128 stands for zero in the data rows.
Here are some points:
[145 159 152 134 118 154 116 145 116 112 149 135 152 157  78 119 154 119
  96 163 143 151 143 128 121 151 131 112 104 118 114 141 103 147 155 121
 148 240 115]
[115 109 114 106 115 100 130 102 116 109 112 106 118 104 109 114 114  57
 110  94 100 118 109 129 111 115 121 110 114  88 110 100 109 109 111 124
 117 128 117]
[118 124 144 115  66 132 123 121  96  99 129 255 127  46 110 105 106 105
 100 125 115 121 105 122 107 117 115 114 117 100 104 122  99 121 120 119
 114 120 103]
[148 149 151 146 117 121 120 140 130 111 132 134 146 154 120 106 148  94
 107 149 156 130 139 119  94 133 120 125 113 106  97 146 126 132 141 113
 142 125  97]
[131 126 133 145 103 138 127 140  91 123 136 138 136 144 104 102 126 104
 111 148 146 144 140 118 114 125 122 119  96  91 109 142 116 130 145  98
 255 128 105]
[116 115 136 123  96 108 129 121 112  98 122 108 128 115  98 104 124 104
  97 135 122 118 118 123 103 126 116 102 110 108 114 113  93 114 124 158
 132 124 255]
[103  92  85  90 153  88  98  77 148 139  92  94  76  90 139 136  89 143
 147  91  89  77  80 107 140  85 114 144 156 137 133  93 141 103  93 147
  75 108 136]
[190 182 200 192 175 182 175 185 181 185 185 188 187 181 181 180 176 174
 185 198 188 183 201 176 165 200 176 160 166 181 173 198 181 186 184 174
 198 170 179]
[112 119 133 128 113 114 126   0  91 108 126 126 126 117 107  98 131 103
 102 116 125 134 130 122 112 128 116 110 103 116 109 118 114 120 136 106
 134 135  91]
[131 133  86 131  97 128 118 125 102  98 140 128 119 115   0  99 132 104
 103 133 136 134 117 121 115 127 119 101 108 106 118 137 108 136 130  95
 127 146 106]
[ 81  82  93  73 147  83  94  82 144 140  92  83  85  95 151 137  89 127
 140  78 102  88  45 106 134  87 112 138 155 145 131  88 145  83  90 131
  75 104 149]
[126 107 129 131 108 120 125 119   0  96 119 123 117  61 103 108 119 102
 107 124 131 120 119 140  99 116 106 106  94  98 102 113 102 113 123 112
 135 133 171]
[103 103  97  91 130  91 116 106  12 114  97  95  94  87 122 125  89 113
 119  99 108 105  92 114 161  97 115 120 128 129 126 107 118 100 104 125
  98 115 111]
[130 108 128 113 101 111 127 120 124 112 118 110 118 131 103  97 122 114
 106 118 118 130 122 132 113 123 125 104  91 117 104 125 103 113 111 110
 170 125 100]
[229 207 218 211 255 214 255 222 255 255 210  48 223 211 255 254 209 255
 252 217 219 230 231 255 250 230 255 255 255 255 255 223 255 217 214 255
 230 255 255]
[166 153 166 164 110 158 121 153 121 133 171 163 153 255 130 115 166 125
 147 179 151 172 172 130 123 163 129 121 118 126 129 158 139 151 116 121
 166 136 131]
[130 138 128 123  91 125 127 121  95 108 127 128 132 119 111 111 122  94
 100 132 116 135 125 136 109 121 119  97 105  95 116 112  73 113 130 103
 122 120 101]
[155 152 162 143 115 163 135 167 121 131 146 159 156 153 119 107 163 110
 103 150 154 147 160 118 132 153 125 113 126 108 122 158 104 146 154 106
 150 140 101]
[160 177 173 166 145 165 144 181 158 133 167 174 171 167 145 132 165 149
 146 182 157 168 164 142 128 172 141 141 166 143 135 165 127 167 185 125
 159 143 136]
[120 126 135 133 116 127 115 125  97 104 143 135 128 119 246  97 132  99
  91 137 134 119 140 133  60 140 121 107 107 116 104 135 108 171 138 115
 133 122 111]
[ 90  70  71  70 154  77  86 206 162 145  84  91  82  72  87 152  71 142
 143  76  74  80  75 103 156  77 104 161 154 154 165  74 155  71 109 156
  87  81 147]
[ 64  73  69  67 198  66  62  51 186 190  70  19  78  75 199 185  83 183
 190  70  59  74  61  70 190  64  66 199 178 193 187  77 180  68  66 197
  66  56 189]
[182 201 198 191 187 186 197 188 177 177 200 184 208 233 169 178 193 190
 192 190 255 199 195 188 176 192 186 187 182 197 195 192 189 192 188 203
 190 179 195]
[123 127 128 129  92 134 131 145 112  93 136 130 134 129 103 108 138 103
 114 127 128 137 130 113  93 127 113  59 216 104 104 131 113 135 121  97
 133 125 102]
[139 139 132 138 118 138 133 123  97 108 140 127 130 131 101  97 132 111
  92 116 132 131 150 130 108 121 129 105 108 103 110 143 104 123 128  93
 119 129 106]
[114 107 124 116  98 115 122 114 111 112 121 117 117 106 107 105 117 120
 106 104 108 133 124 127 119 109 126 110 108 114 102  97 103 114 116 112
 116 128 109]
[ 85  87  83  87 145  82 111  90 151 146  75  79 108  85 150 163  84   0
 145  84  79  89  74  87 147  71  90 146 155 151 152  75 143  79  84 138
  82 107 144]
[130 138 138 123  97 136 118 129  98 111 139 122 127 143 108  93 136 100
  93 131 135 134 129 118 113 114 121 106  92 103 106 128 105 133   0 101
 120 155 112]
[ 87  73  97  84 143  97 115  83 134 150  97  80  94  96 147 145  78 142
 134  82  99  87  99 105 137  84  97 145 147 145 142  97 132  96  89 145
  77 106 145]
[209 202 194 207 244 214 255 203 251 239 218 203 214 206 247 247 201 249
 233 209 216 209 215 254 247 217 253 239 246 223 243 213 238 206 212 248
 208 248 239]
[163 145 156 144 113 143 255 142  99 101 149 151 135 156 114 110 154 120
 104 136 147 136   0 131 157 150 130 112 102 114 111 139 102 136 154 112
 142 128 107]
[132 128 115 112  93 120 124 116  95 106 129 126 133 116 103 107 120 108
 104 119 127 131 122 128 101 118 114  99 106 110 109 127 112 123 119 109
 117   0 100]
[124 121 127 128 101 123 118 134  97  99 124  78 122 134  93  97 132 116
 116 116 122 137 124 129 109 134 125 102 102 112 111 125  98 125 130 100
 114 112 103]
[ 98 107 113 111 103 116 255 118 117 116 115 106 109 116 111 109  95 126
  99 120 110 113 114 134 115 216 126 103 119 117 107 106 117 107 109 115
 112 128 109]
[ 72  80  71  75 167  71  84  72 178 170  74  70  80  80 175 169  71 173
 164  79  80  74  78  94 179  74  89 152 156 165 170  79 164  58  73 161
  84  75 166]
[122 130 133 138 105 122 138 122 114 100 138 121 139 133 103 106 137 106
 100 125 111 116 128 129  96 107 113 109  98  97 104 127  88 132 138 109
 136 127 109]
[ 92  94  96  90 197  88 111  82 139 134  86  85  97  81 157 136  98 124
 145  87  80  79  92 103 136  95 100  80 150 140 138  83 193  88  88 120
  75 113 142]
[174 160 164 160 127 167 126 166 227 129 176 154 165 172 140 134 162 129
 132 165 158 164 155 134  53 175 103 129 134 125 113 158 132 161 158 136
 165 127 131]
[151 152 163 175 125 158 142 154 116 134 171 162 160 102 120 120 160 110
 122 156 155 167 153 134 130 158 130 202 117 111 111 169 118 155 154 116
 159 124 131]
[114 105 104 101 111 100 125  93 111 106 108  99 121 117 119 121  96 111
 114 101 106 111 103 121 112 114 114 111 115 117 120 103 128 105  97 123
 104 118 125]
[114 122 125 131 100 119 121 127 101 112 132 127 119 117 105 103 127 109
 110 136 127 131 136 120  99 121 119 112 111 106 103 117 100 123 119 101
 122 127 101]
[130 134 137 127  97 132 124 137 112  98 120 125 133 132  96 101 134 103
 141 141 136 134 126 119 103 138 110 104  58 104 106 134 109 129 132 104
 136 111 101]
[102 102 101 111 121 104 121 104 107 119 111 119 124 112 114 114  42 114
 101 115 111  99 110 114 122 104 109 103 119 103  98 118 115 123 112  99
 109 117 113]
[ 78  92 102 109 115 103 139  92 125 255  89 108 106  96 129 113  86 110
 126 100  92  89  83 112 115  93 112 126 119 124 124  89 127  94  89 126
  92 106 135]
[128 130 137 127 104 119 115 132 107 103 136 131 126 130 103 112 135 105
 111 131 126 130 123 125 102 136 131 108 112 104  96 122  98 128 115 109
 124 133 107]
[ 97  87 105 101 126 105 106  97 119 131 103  96  83  97 132 131 129 128
 107  33 104 106  93 113 118  99 126 132 127 121 138  93 135  88 114 133
  98 126 123]
[144 195 131 147 106 134 121 148 100  92 137 141 147 147 111 107 135 102
 112 145 129 136  97 122  95 136 113 115  98 109 101 140 102 135 143  94
 133 120  95]
[121 108  26 122  94 112 128 114 108 100 128 110 118 125 207 104 111  99
 106 121 121 238 131 133 103 116 124 105 104 100  87 121 110 124 123 100
 106 113 102]
[ 91  96  82  91 133  87 105  94 124 133  92  90  87  78 129 123  99 137
 131 116  82  92  97 120 132  91 121 131 127 141 133  96 130  92  99 133
  82 111 133]
[101 110 104 113 107 104 119 113 114 100 187 114 101   0 125 117 107 112
 111 117 101 116 121 133 109 106 121 128 118 121 104 103 113 100 119 111
 114 122 115]
[103 215 121  87 124 103 111 102 124 116 106 101 107 108 137 116 124 124
 121 103 110 107 102 121 122 100 114 118 120 130 111 107 117 102  97  98
 100 114 119]
[242 157 128 130  99 139 119 145 101  92 151 126 138 140  99 118 139  90
  95 138 122 136 255 113  95 134 117 108  92  36 115 128  96 131 145  94
 133 128 113]
[118 106  90 121 119 106 126  92 104 118 110 100 105 117 112 106  98 118
 118 103 110 107 110 126 102 103 128 124 121 128  99 102 118 102 102 110
 112 121 103]
[119 119 113 108 122 111 116 117  98 112 122 118 111 112 100  97 110 166
 213 125 106 105 114 124 106 108 142 106 100  92 105 109 110 104 123 107
 111 123 104]
[ 75  69  72  71 165  79  85  78 172 159  84  77  70   0 158 157  64 170
 163  76  77  78  79  87 155  69  93 154 156 175 169  75 165  68  77 163
  67 101 164]
[137 151 149 148  99 146 125 161 105 113 143 157 152 158 116 109 156  97
 106 152 142 148 135 127 109 144 115 108 113 104 101 147 110 148 151 102
 146  77 110]
[205 192 207 220 255 209 255 225 255 255 226 211 211 203 243 255 215 255
 255 215 212 204 221 255 229 211 255 255 255 255 255 222 255 215 216 255
 226 255 255]
[139 144 134 130 119 134 130 148 120 118 144 142 135 136 255  97 128 115
 111 153 146 140 145 128 111 135 124 120 127 112 101 143 103 135 139 101
 145 122  27]
[138 162 145 139 112 143 131 159 119 122 135 139 142 153 117 115 144 120
  35 148 149 144 153 127 114 142 131 111 109 106 122 151 102 142  32 128
 142 139 118]
[145 152 154 149 108 126 130 154 111 109 158 148 138 144 124 107 150 122
 110 153 143 151 133 136 123 144 111 114 116 110  98 130 100 136 149 106
 138 141 112]
[156 115 114 125 111 113 119 124 105 120 127 129 117 120 105 193 108 107
 102 123 120 123 127 129 100 122 121 103 102 108 105 118 102 116 129 116
 110 121 105]
[159 166 154 163 129 163 129 159 145 128 166 149 177 165 131 116 169 122
 144 174 170 157 168  90 128 166 138 126 135 132 125 173 132 160 166 136
 163 134 128]
[  0 134 141 131 116 128 124 127 173 104 141 146 135 135 102 107 132 103
  98 129 135 127 119 125  87 133 123 110  94 107 100 139 109 131 126  94
 138 109 103]
[ 94  88  83  75 136  91 108  84 135 130 108  96  83 216 147 133  81 137
 133  82  83  99  84 119 128 103 115 141 133 137 139 100 127  81  97 127
  99   0 123]
[147 141 155 147 117 138 113 141 110 101 143 150 133 143 127 112 132 110
 110 128 158 136 141 126 111 136 128 113 110  99 117 143 106 127 133 110
 141 118 108]
[105  96  89  77 130  95 111  90 130 127  99  82 102  95 130 127  79 123
 126  91  93  90 102 117 139 100 114 137 125 134 147  92 120  96  89 129
  91 116 137]
[119 118 123 111 112 104 140 105   0 103 116 120  97 115 114 115 105 117
 113  93 112 105 101 129 103 106 117 105 128 114 106 109 118  97 104 117
 101 113 122]
[183 184 174 176 165 187 167 183 176 174 183 182 187 177 190 162 170 164
 160 177 187 188 188 175 175 180 160 180 172 170 165 184 156 171 188 170
 183 160 170]
[113 120 111  59 107 122 122 120 107 112 108 120 118 110 113 109 106 107
 105 113 119 116 112 132 118 107 123 115 112 128 110 108 122 121 110 116
 108 119 114]
[ 97  89 112  96 122  96 102  94 131 107  88  88  95 105 125 125  99 125
 123   0  91  92 105 116 135  96 131 131 126 126 127 104 135  99  91 132
  87 121 129]
[133 137 239 125 103 141 121 124  97 108 132 128 123 127 117 104 130 105
 102 121 116 115  57 132  95 133 122 110  95 101 107 132  97 129 115  96
 135 130 109]
[106 114 101 104 100 108 112 111 118 109 104 102 106  96 113 113  99 117
 125 106 101  95 122 133 107 103 120 118 104 110 113 103 125 112 111 117
  93 126  88]
[147 159  34 142 119 161 120 148 109 122 164 166 153 166 119 130 153 131
 112 164 151 171 164 133 113 153 127 116 124 123 109 157 127 145 156 110
 163 134 111]
[146 138 142 149 105 143 125 149 116 107 141 148 146 132  97  96 140 118
 116 133 148 156 156 127 109 106 115  99 104 116 116 143 124 144 148 113
 144 128 112]
[122 138 113 139 101 129 125 143 106 101 148 134 145 134 105  96 136 104
 100 142 145 132 130 126 113 133 131 115 105 110   0 146 106 134   0 105
  73 131 106]
[ 65  51  68  59 198   0  39  66 198 211  56  55  67  51 199 189  45 205
 201  58  48  66  79  48 217  61  46 208 197 196 160  69 179  56  66 201
  52  55 205]
[137 136 149 139 101 141 128 151 114 107 157 145 146 255 113 112 139 100
 107 150 149 143 149 113 106 150 123 105 116 105 123 144 104 143 159 114
 156 121 114]
[167 160 156 153 129 160 127 147 123 120 166 157 165 164 121 124 160 130
 139 169 163 164 174 135 109 158 117 123 125 130 110 164 129 156 167 123
 151 130 125]
[ 86  91  75  82 131  99 116  96 125 129  93  96  72  94 140 140  93 150
 136  98  72 255  90 116 135  65 105 143 125 138 160  87 139 122 102 141
  88 115 129]
[ 97 108 105  99 132 110 112 104 116 122 102  97  90  93   8 120  95 131
 255 103  87  92  99 126 122  85 128 133 118 125 180  95 127  96  99 132
  95 112 126]
[185 170 169 166 150 163 157 177 149 147 168 167 168 166 160 152  61 235
 147 255 179 174 173 155 141 171 146 145 154 148 151 172 142 183 177 155
 172 152 158]
[115 111 126 217 109 111 126 114  98 116 121 118 134 119 109 109 111 107
 111 124 113 109 125 130  98 123 112 104 110 110 105 108  98 122 131 106
 107 133  93]
[112 122 106 108 110 122 124 112 112 115 123 110 107 104 101  95 109 109
 108 103 112 110 125 129  99 113 124 106 118 110 117 122 128 109 113 115
 109 131 107]
Then 40 other points, each followed by its number:
[194 185 192 177 193 177 181 186 176 175 190 202 196 194 183 172 188 144
 178 184 184 190 188 175  62 207 168 175 176 175 181 182 172 185 188 181
 255  61 181] 0
[163 166 168 157 119 142 134 156 116 130 154 167 159 156 119 126 159 136
 109 160 162 164 172 127 114 145 131 128 127 120 128 158 140 161 146 120
 146 132 124] 1
[ 36  82  87  75 156  82 107  95 151 145  94  81  85  90 147 149  82 148
 152  86  84  74  89 114 146  86  98 128 150 144 145  94 149  61  73 158
  90  93   0] 2
[ 87  96 101  94 124 102 115  95 140 141 112  95  95  92 127 115  97 123
 123  88  98 111  84 114 116  97  98 125 125 122 128  88 122 100  92 136
  57 115 134] 3
[150 143 143 144 105 138 130 147 121 115 137 142 146 148 125 100 135 107
 109 149 148 145 159 140  97 133 136 111  95 120 106 146 108 138 147 117
 162 134 114] 4
[174 181 170 181 158 163 144 162 145 144 184 235 171 181 146 145 175 153
 145 179 175 183 172 148 153 184 147   0 147 143 150 180 161 173 182 115
 171 156 144] 5
[189 204 198 255 198 189 183 189 195 185 197 182 194 184 199 195 188 204
 193 255 193 255 188 183 189 196 185 189 200 193 200 199 184 255 179 195
 183 184 188] 6
[172 180 173 165 140 173 136 167 136 134 155 161 170  81 125 255 160 131
 138 166 165  80 168 132 136 166 141 140 118 130 143 163 120 159 168 138
 185 131 132] 7
[100  97 104  89 132  96 115  92 120 121 101 100 100  97 118 120 107 116
 119 100 109   0  90 112 125  99 112 119 117 129 116  94 116 110 100 124
 113 125 125] 8
[130 129 131 139  88 139 119 133 104 110 137 125 114 127 105 122 121 106
  93 125 130 140 144 134 103 134 121 106  95 109  97 126  97 127 139  94
  89 121 102] 9
[218 221 216 220 249 209 255 221 255 241 220 209 218 209 253 252 207 250
 255 208 216 208 220 255 246 207 255 255 252 255 254 205 250 255 210 248
 216 255 248] 10
[ 80  97  88  90 141  91 108  78 146 142  76  81  88  87 145 138  87 141
 138  79  79  77  84 108 131  95  97 133 154 152   0  83 156  90  93 138
  91  99 145] 11
[153 157 157 213 120 156 130 155 123 137 167 160 159 150 123 122 158 121
 125 152 176 169 142 126 127 159 139 113 113 126 117 152 138 155 160 129
 160 127 121] 12
[ 98 107 103  94 122 100 119 110 106 105 109 113 114 111  99 112 104 120
 107 109 102 115 119 127 106 112 125 117 116 109 116 102 110 113 105 116
 100 124 117] 13
[126 121 120 103 120 106 123 122 112 104 124 114  39  95 123 114 112 114
 102 122 114 111 123 156  95 111 120  99 111 108 120 116 101 120 122 118
 123 132 117] 14
[145 137  77 139 101 143 120 122 116 108 130 127 142 137 122 107 130 114
 118 127 122 132 138 128  99 127 127 107 103 112  97 116  97 118 133 102
 130 121 102] 15
[150 154 150 153 112 158 125 163 129 122 164 153 156 160 109 123 141 115
 118 166 148 143 157 134 109 140 128 101 108 120 109 150 113 151 157 113
 164 128 116] 16
[ 91  90  81  83 150  88 103  83 144 144  81  88  87  80 109 145  87 133
 148  84  79  88  79  98 149  85  99 152 146 120 130  84 147  95  92 138
  87 107 131] 17
[118 101  92  98 140  95 110 106 132 129  96  94 106  95 110 119 103 121
 115  98 101  96 113 120 130  92 119 126 122 118 128 100 121  93  93 107
  98 111 126] 18
[105 107  98 109 121  95 131 113 116 126 115 109 101  94 123 120  96 123
 118  94 106  93 109 128 123 102 177 117 121 123 114  95 123 100 107 132
  98 114 108] 19
[149 141 143 144 105 138 132 153 120 105 153 141 147 147 105 119 151 128
 236 145 138 152 154 120 118  95 139 111 108 109 107 142 113 148 143 117
 143 123 104] 20
[ 95  86 104  77 132  93 118  94 143 152  86  88  92  95 118 133  87 143
 150  87  92  96  87 112 136  90 102 137 131 126 138  90 146  88  79 134
  89  98 149] 21
[108 106 101  92 122 103 111  97 131 130 103 103  95  89 125 116 108 120
 128 100 101  89  95 111 114  94 116 124 122 120 124 105 115 106  92 116
 101 119 125] 22
[166 172 158 159 121 160 133 159 120 118 156 161 154 164 123 115 151 133
 128 151 162 157 168 138 128 155 125 130 119 122 119 153 133 157 165 122
 147 141 120] 23
[140 154 161 144 119 149 116 153 115 110 154 150 144 136 110 114 159 117
 118 150 142 152 149 132 113 154 120 101 114 123 120 150 110 142 149  98
 140 255 101] 24
[103 107 106 102 126 112 128 107 111 101 113 105 107 100 118 132  48 119
 121  72  96 105  18 138 120 106 128 122 128 101 117 109 110  92 104 118
 107 117 114] 25
[134 126 139 185 109 135 126 130  98 105 133 126 133 133  67 100 125 104
  97 137 133 125 150 133  99 134 131 104  97  95 111 120  93 120 125 103
 228 130 101] 26
[133 144 129 130  95 140 122 131  95  89 130 129 132 127  96 103 118 106
 104 130 134 132 129 129  97 131 122  97 102 108  96 136 105 127 132 116
 126 127 107] 27
[128 139 144 137 115 134 115 140 105  97 140 136 154 141 108 107 128  95
 106 145 126 136 132 130 108 129 131 102 103 111 107 144  95 134 142 109
 147 131 106] 28
[ 66  63  64  53 201  51  50  63 193 204  68  67  67  64 197   0  50 188
 202  57  57  55  68  55 181  78  66 198 185 195 198  60 185  69  63 199
  57  50 195] 29
[ 85  84  78  84 135  92 115  94 135 128  92  86  90  91 128 137  82 127
 128  91  92  86  89  98 124  93 110 141 132 137 126  93 129  89  94 141
  75 107 136] 30
[ 73  66  88  78 170  70  76  71 163 157  84   4  75  76 162 163  80 168
 158  70  76  73  85  91 165  83  81 165 157 170 163  82 156  63  73 152
  87  84 159] 31
[159 146 151 143 114 153 123 144 117 106   0 151 157 146 129 122 155 125
 106 161 155 154 143 121 115 154 120 126 114 114 102 151 115 150 199 108
 166 123 126] 32
[178 184 186 197 162 178 156 186 160 169 192 182 174 183 160 172 172 168
 187 174 177 184 170 177 167 178 157 169 163 167 173 189 171 182  63 169
 197 161 169] 33
[158 158 155 153 119 153 126 160 114 108 153 153 149 154 109 120 154 117
 140 152 155 146 154 112 125 145 129 126 112 113 111 105 120 152 156  60
 155 120 128] 34
[116 116 106 103 115 117 131 126 104  95 117 119 116 135 107 103 100 110
 100 114 114  98 129 128  95 117 125 102 119 111 101 109 108 121 100 120
  95 134  94] 35
[117  90 108 105 128  94 122 101 125 114 100 109 101 107 130 130  98 123
 104  99  96 104 105 229 113  90 131 119 113 116 119 103 109 102 111 128
 102 117 121] 36
[ 94 109  93  84 127  84 125  98 124 142  98 108 102  82 124 142  90 123
 132  99  96  96  89 125 156  98 112 121 128 129 127   0 125  75  99 129
  94 116 115] 37
[144 135 147 131 109 143 124 145 103 102 134 145 138 135  97 106 133 103
 110 142 133 144 140  63 109 125 123 101 110 106 119 137 106 124 136 115
 145 131 112] 38
[198 194 171 179 197 203 190 193 203 194 200 204 204 197 191 191 189 191
 194 189 189 194 200 193 193 188 191 199 196 206 182 192 192 184 201 197
 196 189 193] 39
Which of these numbered points is nearest to each point below by angle, seen from the average point of the first points? Its number follows each.
[162 170 159 170 142 170 129 165 136 144 175 154 161 173 144 131 163 147
 127 173 175 181 167 211 140 181 137 137 132 134 128 171 138 155 168  90
 160 149 128] > 23
[191 180 198 179 175 192 170 179 166 169 192 188 174 195 166 167 197 171
 181 184 172 187 185 149  19 190 169 180 171 172 177  53 175 186 184 173
 186 157 168] > 0
[147 153 131 135 113 133 127 140 121 108 145 145 147 135 104 105 141 103
  92 154 154 151 150 120 107 152 126 104 113 103 109 150  96 150 158 112
 148 132 102] > 4
[108  96 110  80 137  94 103  90 133 132  90  83  84  79 129 135 102 132
 128  94  96  86  83 117 126  92 103 141 120 136 133  93 136  78  83 139
 108 115 134] > 21
[174 174 178 255 161 180 141 174 156 138 186 165 178 175 166 155 159 159
 161 185 178 181 178 142 142 173 156 165 148 158 148 174 160 171 183 150
 175 151 152] > 6
[121 114 105 101 119 112 124 107 114 113 105 114 112 101 103 106 101 112
 112 119 111 114 108 120 106 119 129 110 116 111 116 121 102 113 107 101
 122 116 109] > 13
[ 88  90 107  92 131 108 118  90 108 119  93 100  95 107 116 134  89 133
 120 109 103 104 104 114 121  87 118 116 114 120 121 104 118  85  98 131
 103 123 132] > 30
[130 129 125 140  91 126 124 142 106  96 136 142 139 136 109 113 140 109
  99 134 206 135 133 128 107 126 130 103  99 110 101 124 112 144 130  96
 136 255 118] > 24
[  0 160 158 138 122 154 132 157 115 133 147 167 163 164 116 115 161 117
 113  43 152 166 148 125 111 164 127 123 131 119 133 158 120 154 150 128
 153 121 114] > 12
[124 125 126 131  95 121 121 121 116 102 131 125 141 128 102 100 124 100
  94 127 116 128 129   1 106 113 126  97  95 110 104 122 102 125 120  99
 130 121 107] > 38
[ 19 112 106  96 109 106 124 126 110 103 115 112 116 110 104 111 106 112
 107 112 124 112 128 122 115 112 123 118 102 108 121 119 103 110 117 106
 103 119 121] > 13
[163 167 171 163 116 164 141 160 137 127 150 153 166 156 116 122 164 129
 255 154 156 180 163 136 132 171 137 133 136 122 122 114 138 154 169 118
 147 128 126] > 20
[148 117 139 138  98 136 115 133 113  92 149 131 145 148 110 106 135 118
 102 138 143  45 137 134 113 146 124 255 106 108 109 135 108 135 141  97
 156 131 102] > 26
[124 128 122 121 103 124 119 123 115 100 120  95 124 140  93 107 105  93
 107 124 115 136 123 187 103 129 130 106  98 105 255 122  89 127 134 115
 122 135 104] > 36
[180 179 195 187 168 178 158 183 161 159 189 169 177 178 180 172 179 177
 160 185 190 189 181 157 159 177 160 164 158 159 166 180 150 178 178 158
  32 162 146] > 6
[ 73  80  75  93 119  87 102  87 154 138  85  93  80  77 150 149  76 138
 141  80  81  67  89  95 147  77  89 161 144 153 147  85 156  87  97 153
  78 125   0] > 2
[151 149 147 150 129 163 126 157 124 113  69 151 162 153 122 120 144 120
 120 157 161 153 151 127 118 149 125 112 114 129 105 155 127 159 166 116
 161 131 125] > 32
[132 140 143 132 108  95 130 131 108  93 125 133 134 121 104  94 126 110
  95 131 125 255 141 127 106 127 119 105  99  98  99 141  89 137 131 101
 132 255 110] > 24
[110 102 106 102 121 103 107  99 108 110 102 101 104  91   0 121 107 115
 106  93 107 105 106 123 119 105 104 109 120 110 115 108 128 107 100 109
  98 133 116] > 13
[102 100  92  93 120  95 122  94 121 124  96  98 101 105 117 138  93 118
 125 104  99   0  99 122 121  23 117 116 120 127 135  87 127  95  99 118
  95 117 120] > 8
[125 101 104 126 123 228 114 110 114 115 106 108 113 108 119 114 107 114
 111  67 104  38 119 119 109 115 115 113 128 110 110 107 112 109 120 118
 113 123 113] > 8
[135 135 138 133  92 135 129 125 113  96 123 135 131 123 103 106 126 111
 108 140 128 137 131 122  96 124 125 105 104  98 104 129 110 130 132 105
 135 119 108] > 27
[119  98 109 109 111 109 128 103 116 114 107 101 111  98 117  63 106 114
 226 103  98 101 123 120  98 113 112 105 105 115 120 104 113 103 112 124
 113 125 100] > 22
[130 126   0 124 101 130 145 125 106 101 111 114 131 128 114 106 127 104
 103 123 134 130  47 126  99 128 117  94  92 103 110 139 101 140 124 105
 132 124 101] > 15
[ 56  72  55  63 178 117  61  53 199 184  65  60  54  64 183 214  69 191
 198  70  70  63  75  69 176  77  49 186 170 195 192  62 186  55  71 191
  71  75 189] > 31
[120 118 100 107 106 108 120 116 104 123 118 112 118 114 110 112 116 113
 108 110 120 109 111 136  90 105 247 113 105  94 107 104 112 116 113  96
 108 124 102] > 19
[179 172 175 255 152 170 151 182 141 152 176 171 175 182 158 161 178 160
 142 175 179 166 181 145 144 184 151 161 163 154 157 180 147 180 180 161
 182 161 148] > 6
[219 220 214 211 255 207 255 221 255 255 229 208 229 210 255 255 221 255
 255 211 221 221 216 255 255 206 255 255 255 255 255 216 255 214 212 255
 209 255 255] > 10
[146 129 129 126  96 129 129 147 103 101 136 133   0 139 101 108 137 100
 108  31 121 132 134 116 111 137 121 107 115  99 104 122 109 129 135 112
 148 122  93] > 14
[117 120 125  64 101 209 123 132 102  97 128 112 141 116 107  98 132  96
  96 130 126 120 124 121 105 124 104 114 100 107  95 118 103 106 133 117
 126 116 106] > 27
[124 125 114 119 111 114 124 131 116  94 118 113 118 110 107 255 114 117
 103 115 130 103  54 137 100 128 114 113 103  98 104 124 115 121 123  94
 101 123 105] > 25
[150 171 154 152 123 155 133 161 125 124 166 154 154 152 131 118 157 121
 102 163 169 167 150 123 122 162 128 122 125 118 104 152 128 255 159 121
 154 136 131] > 1
[129 116 124 115 102 122 131 122  99 106 123 117 134 115 106 108 118 104
  92  26 118 123 112 122  93 123 255 105  94 104 100 138 116 126 122 111
 129 129 119] > 19
[142 161 113 147 118 146 124 145 118 104 161  48 145 152 113 130 157 111
 119 142 254 150 150 131 102 149 115 120 118 115 104 139 113 138 149 115
 147 145 120] > 12
[208 197 216 196 233 200 254 212 223 218 219 206 201 211 233 238 207 234
 233 207 198 188 204 240 242 210 244 236 240 247 247 209 235 208 191 246
 205 255 231] > 10
[178 176 183 166 150 171 143 171 135 148 177 169 176 255 129 134 170 144
 154 160 174 161 184 125 144 171 141 143 141 135 140 176 132 164 175 153
 171 140 137] > 23
[136 132 123 120 100 119 130 135  95 109 125 123 127 125  99 110 121  93
  90 126 128 120  73 125 117 116 127 110  95 115  95 129  92 129 127 101
 133 127  98] > 27
[ 76  89  78  83 143  89 105  89 133 144  95  73  74  73 135 139  86 152
 146  78  90  82  96  98 139  86 255 147 234 139 133  88 141  93  86 152
  91 100 151] > 19
[ 24  72  50  57 199  72  38  63 201 198  64  62  72  57 194 192  70 192
 192  52  63  70  66  50 205  59  56 186 197 192 204  67 181  68  71 187
  62  48 197] > 31
[137 120 117 121 116 120 120 128 104 114 119 133 131 109 101 103 120  97
  99 124 114 123 113 126  91 138 129 106 104 106  99 125 104 125 130 106
 129 129 121] > 27
[158 140   0 149 121 145 130 152 124 116 151 151 144 154 122 122 147 114
  98 149 154 140 160 122 120 163 148 106 124 113 236 150  98 143 148 127
 147 126 118] > 15
[171 132 178 170 137 156 137 162 114 137 178 152 170 166 129 141 157 133
 138 155 164 172 161 137 129 166 124 129 132 128 139 163 123 158 170 133
 165 219 129] > 23
[128 118 134 146  99 143 125 117 105 110 127 126 138 122 108 113 135 107
  93 133 120 140 126 122 104 140 119  94 103 110 116 134 109 133 149  97
 116 125  99] > 9
[ 69  78  71  58 187  55  80  57 180 168  84  76  59  76 175 199  74 184
 191  78  70  77  76  70 183  69  64 183 180 186 194  76 174  25  73 185
  68  59 181] > 31
[160 225 226 220 255 212 255 214 255 255 221 224 220 195 255 255 221 255
 255 225 230 212 216 255 255 218 255 255 255 255 255 215 255 213 200 255
 214 255 255] > 10
[ 97  83  90  89 137  80 105  81 151 143  78  94  90  80 116 135  82 143
 127  84  89  81  90 105 148  82 114 137 155 147 152  77 143  78  95 154
  82 109 149] > 17
[108 101 108 114 109 102 120 110 102 103   0 106  98 118 104 115 106 106
 117 101  96 125 108 129 107 194 111 110 104 101 114 117 107 105  99 106
 109 124 113] > 13
[216 220 213 211 255 206 255 134 255 255 214 224 205 210 255 255 209 255
 255 218 202 212 209 255 255 205 255 255 253 255 255 214 255 216 214 255
 219 255 255] > 10
